Families of rows that turns and mirrors carry onto each other, the same ones carrying the whole set onto itself: the rest of each named row's family, in list order
9 families of 4 rows
Moda: [-28 -11  -6  -1   8 -16 -20 -41  43  -6  19  14  42 -30  31  11   2  21
 -20  18  -1 -10   9  15  22  -3   7 -10   7  47  20  32  -2  39 -55 -23
   7  -3  36 -16  -8 -23  14  24  -7]
bezus: [-22  19  20 -55   1 -10 -25  -7  17   4  21   4 -45 -15 -18 -24  24  12
  11 -10 -11 -10  26  24   8  29  49 -14  35  32 -15  25  -5   6 -22  -3
  -1  20   2  20   5 -28  -3 -27 -14]
lobu: [-25  -8  -4   7   4 -48  13  -7 -14 -35   1   7 -19   8 -16  -6  21   5
  21  23   5   0 -41  12   4  17 -19  -4 -27   7  10 -29 -16 -29 -38  16
   3 -17 -46 -32 -49   1  17 -16 -14]
siv: [-22 -36  -2  14 -15 -43  10 -14   1 -39  17  26 -27  22 -15 -24  20   2
  19   4  19  -8 -31  10  -7   7  16   4 -30  19   8 -18 -18 -42 -27  -1
  -3 -27 -41 -34 -47  11  29 -24  -2]
dolo: [ -7 -27   8  -3   1  -2 -12 -37  33 -16   0  19  25 -28   7  16   2  -7
  -3   4  15 -19   6  25  24  17  12  -8   6  69  12   8  41  41 -27 -26
   8   0  40 -21   9 -20  -8   6   9]
Bomo: [-16  29  20 -30 -12 -21 -12 -25  12 -15   1  -2 -38   5 -16 -11  25 -13
  24   3  -8  -5  41  42  30   1  26 -30  37   8   9  46 -12   1  -2 -18
  14  24  -9  14   6 -22  -8 -39 -23]
Notik: [-12 -15  -3  25  -2  22   9  19   4   6  14 -12 -19  31  31 -49 -20  -6
 -21  20  -9   2   3  -3  13  -7 -15  39 -39   3 -16  38  10 -35 -12 -10
  19 -10 -11 -13  17  38  22 -21 -32]
Pob: [  2 -36   2   3  17  -7 -15 -56  29 -30   3  -1  21 -32  17  20 -10  15
 -12  -6  25 -26  18  40  37  14  -7 -16   0  50  17  26  21  25 -11 -20
  11  -2  26 -26  -9 -35  23   9  -4]
pof: [-11 -29 -20   6   6 -54   7 -20  -8 -32   0  17 -19  29  -5 -17  11  14
   9   3  -5   8 -24  -6  -3  19 -18   3 -35  20  20 -21 -17  -6 -42  -6
  13 -35 -57 -15 -45  21  22   7  -4]
fidab: [-16  30   4 -55  -9 -28 -22 -29   9  -3   8   5 -46   2 -18 -24  13  -7
  13 -10  -7  -3  46  32  22   7  25 -27  37  34   2  38 -15  -3 -19   3
 -13  12  -9  36   4   0   6 -27 -11]
Kam: [ -6 -34  17  32  16  -3 -24 -23  25  -5  15   7  31 -15  28   9   5   5
  -5  15  -8 -17  15  18  14   8  11 -14   6  54  19  23  -3  34 -18 -12
  20   2  31 -38  11 -53  -7   5  -1]
kav: [-10  29   4 -37 -25  -1 -22   1  14 -22  27  -1 -61 -13 -20 -20  10 -23
   9  -2  -9 -22  26  39  32   5  34 -28  20  31 -21  37  -6   4  -7  -9
  -5  24  -9   7  -1 -24   8 -22 -29]
Rog: [-39 -14  -8 -12  -6 -44  -4 -10   9 -24 -12  14  -7  14  -7  -9  11   0
   0  12  -9  -2 -38  24 -11  -4 -25   3 -31  19  25 -23  -8 -31 -39  20
  -5 -25 -44 -23 -49  31  37  -7  -3]
dera: [-16  -2   9   5  12  29   0  17   0  19  25 -15  -7  40  36 -28 -19 -14
  -7   6  -6  -5 -12  10  15 -22 -13  29 -19  -5  -6  13  24 -57 -28 -38
  27  -6 -16  -6  14  35   9 -25 -31]
Visob: [-21  30  -2 -47  -7  -3 -38  -9  18 -23  25  16 -37  -3 -18 -19  34  -6
   9  13  -8  16  41  30  13 -10  35 -38  22  30  -1  25  -7  13 -17  -8
 -20   9  -6  14   7  -1  -7 -22 -33]
Degip: [ -7 -23  -9  -3  13  27   5  20  25  11  29 -20 -13  32  28 -48 -28   2
 -20  20  -9  25 -10  -6  19   0 -38  41 -34   9  -1  37  17 -30 -25 -21
  23 -15  -6  -5  16  16  30 -22 -27]
pivu: [-11 -21   4   9  18  -9 -24 -26  37  -6   5  23  31 -17  22  12   0   6
  -8  12   2 -39   1  28  28  21  -7 -30   4  45   7  19  37  32 -44 -23
  25  12  44 -16   8 -31   0   7   1]
nis: [-18  20  15 -55  -5 -12 -22 -19   2  -2  24  -5 -21   6 -11 -16  11  -5
  -4  -2   4   9  36  48  24  25  30 -36  35  27 -25  32 -17  -6 -28 -18
  -4  33   1  17  -4 -18   5 -32 -40]
voku: [-22 -14  -9  -2   7 -54  19 -22 -27 -41   9   6 -14  21 -21  -4   5   0
  -1  19  12  12 -27  15   2   1 -15  10 -35   3   4 -14 -18 -23 -41  -7
  -9 -26 -55 -22 -43  17  23 -15   8]
kulek: [ -9 -23   7  13  12  24 -17  16  12  19   4  -9 -10  52  19 -40 -11   3
 -21 -17  13   3  -4  15   6 -16 -11  51 -11   5   3  17  19 -37 -30 -15
   4 -26   9  -7  25  39  26   4 -34]
gili: [-11  30   9 -74 -16 -35 -26 -17  27   1  24   8 -41 -17  -7 -33  20   1
  11 -17  -3  -9  14  20  10  21  12 -24  29  13  -3  37  -8   8 -18   0
  -6  16  -5  13   6 -16  -8 -36 -12]
Tes: [-19 -23   6  16   3  -4 -12 -41  27  -7  11  12  35 -35  22  17  -9   9
 -14  13  17 -31   1  22  25  17  10  -1 -17  35  17  32  19  30 -44 -29
  18  11  36 -32   4 -47  10   3  -5]
gomo: [-23 -10  11  21  20  22  11   1   5  20  16  -3 -11  44  32 -39 -29  14
 -18   1 -13   5   4  -3  31 -11 -23  40 -33  -2  -2  28  14 -45 -17 -29
  22 -17  -5   6  16  32  30  -8 -17]
nuf: [-13 -19  -5  10  20  33   4  15  26  21  17 -10 -25  43  25 -33 -28 -10
 -14  13  -6   2   9  -9  12 -17 -27  39  -5  16   5  26  19 -29 -22 -32
  29  -9  -1   7  14  44  31   4 -27]
Rivis: [ -7  26  -3 -59  -6 -19 -24 -17  24 -11   9   0 -47  -5 -15  -3  16  -5
   5  -3 -19 -19  27  30  10  26  32 -31  35  34 -16  32 -15   9  -9 -14
  -2  27 -13  24  -9  -8   0 -21 -29]
Kof: [-16 -10  24  24  16  26  19  26  -1   9  16  -5 -26  33  24 -41 -19  -6
 -17  -9   3  10 -10   0  36  -5 -11  54  -7  -3  -4  15   0 -47 -19 -15
  18  -8   7   5  24   5  19  -1 -25]
suk: [-17 -19 -24  -3  -1 -46  11 -16 -26 -26  15   4 -13  12 -23 -11   5  -2
  10  14  10  18 -35  -3  10  -7 -34 -11 -17   4  10 -31  -2 -30  -8  17
   5 -27 -46 -10 -41  -4  31 -16   0]
nadab: [ 11   5   8   6  19  32   6  13  17  22  26  -1 -22  35  24 -37 -25  -8
 -30  16 -15   6 -14  19   4  -7 -26  37 -15   1   2  39  12 -30 -39 -17
  30 -18 -31 -12   5  39   6 -12 -32]
viser: [  9 -23   3   6 -10 -15  -7 -45  28  -5  16  15  26 -33  24  -1 -12   4
 -15   3  24 -24  -4  19  26  11  -1  -6  12  55  20  14  44  36 -24 -40
  18   6  33  -6   2 -42  10   9 -10]
rupez: [-20  -9  -3  -4  -1 -38  14 -18   1 -46  15  23 -18  14 -13 -10  10   2
  14  32  24   9 -21   7 -13   6 -13  20 -31  11  15 -11  -1  -9 -30  12
 -10 -48 -33 -20 -52  26  31 -12  19]
fev: [-18 -37  -5   7  19 -12 -21 -44  39  -9 -10  27  34 -34  15  13  12  10
  -4  -1  -3 -38  17  12  20  12  -8 -22  -1  44  16  30  17  41 -20 -30
   7  -8  23 -15   6 -28  23  -7  12]
vafa: [-21 -23   2  23  18  13   3   5  12  19  22 -10 -42  57  15 -16 -13  -9
 -10   2   8   2 -11   2  21   1 -12  41 -11  10   3  33  17 -54 -28 -42
  43  -8  -9  -7  18  12  35  -6 -45]
Safom: [-19  -7 -22  20   1 -47   6 -12  -4 -29   7  27 -22  20  -4  -7  -5   9
  17  19   9   4 -34  -8   3  11 -22 -14 -18   1  29 -40 -11 -37 -21 -18
  -4 -23 -52 -17 -32   2  10  10   2]
gen: [-36   2   9 -62   0 -13 -11 -10  22  -5  29   8 -36  -1 -11 -17   6  10
   4  -9  -2 -11  21  36  13  11  23 -44  29  10  -7  47 -17   3 -31   0
 -18  21  10  34  16 -16  10 -44 -25]
Fogu: [ -4 -24   3   7   3 -26 -32 -12  33  -2  10  15  21 -13  19  22   0  17
 -17  26   6 -32  13   9  17  21 -11 -16   2  53  25  21  23  37 -41   6
   0 -12  51 -16   8 -30   5  11  10]
mari: [-20 -11 -27  15   8 -50  -2  -4 -36 -37  16   9  -8  38 -18 -26  12   5
   8  20  18  -2 -17  -7   5  -3 -25   6 -27  12  11 -25 -11 -23 -31  10
 -10 -25 -36 -25 -37  12  29  -2   4]

The rest of the family of Kof: kav, rupez, Fogu
The rest of the family of voku: pivu, gomo, Rivis
The rest of the family of gen: Pob, nadab, Safom
The rest of the family of nis: pof, dera, fev
The rest of the family of dolo: bezus, Notik, mari

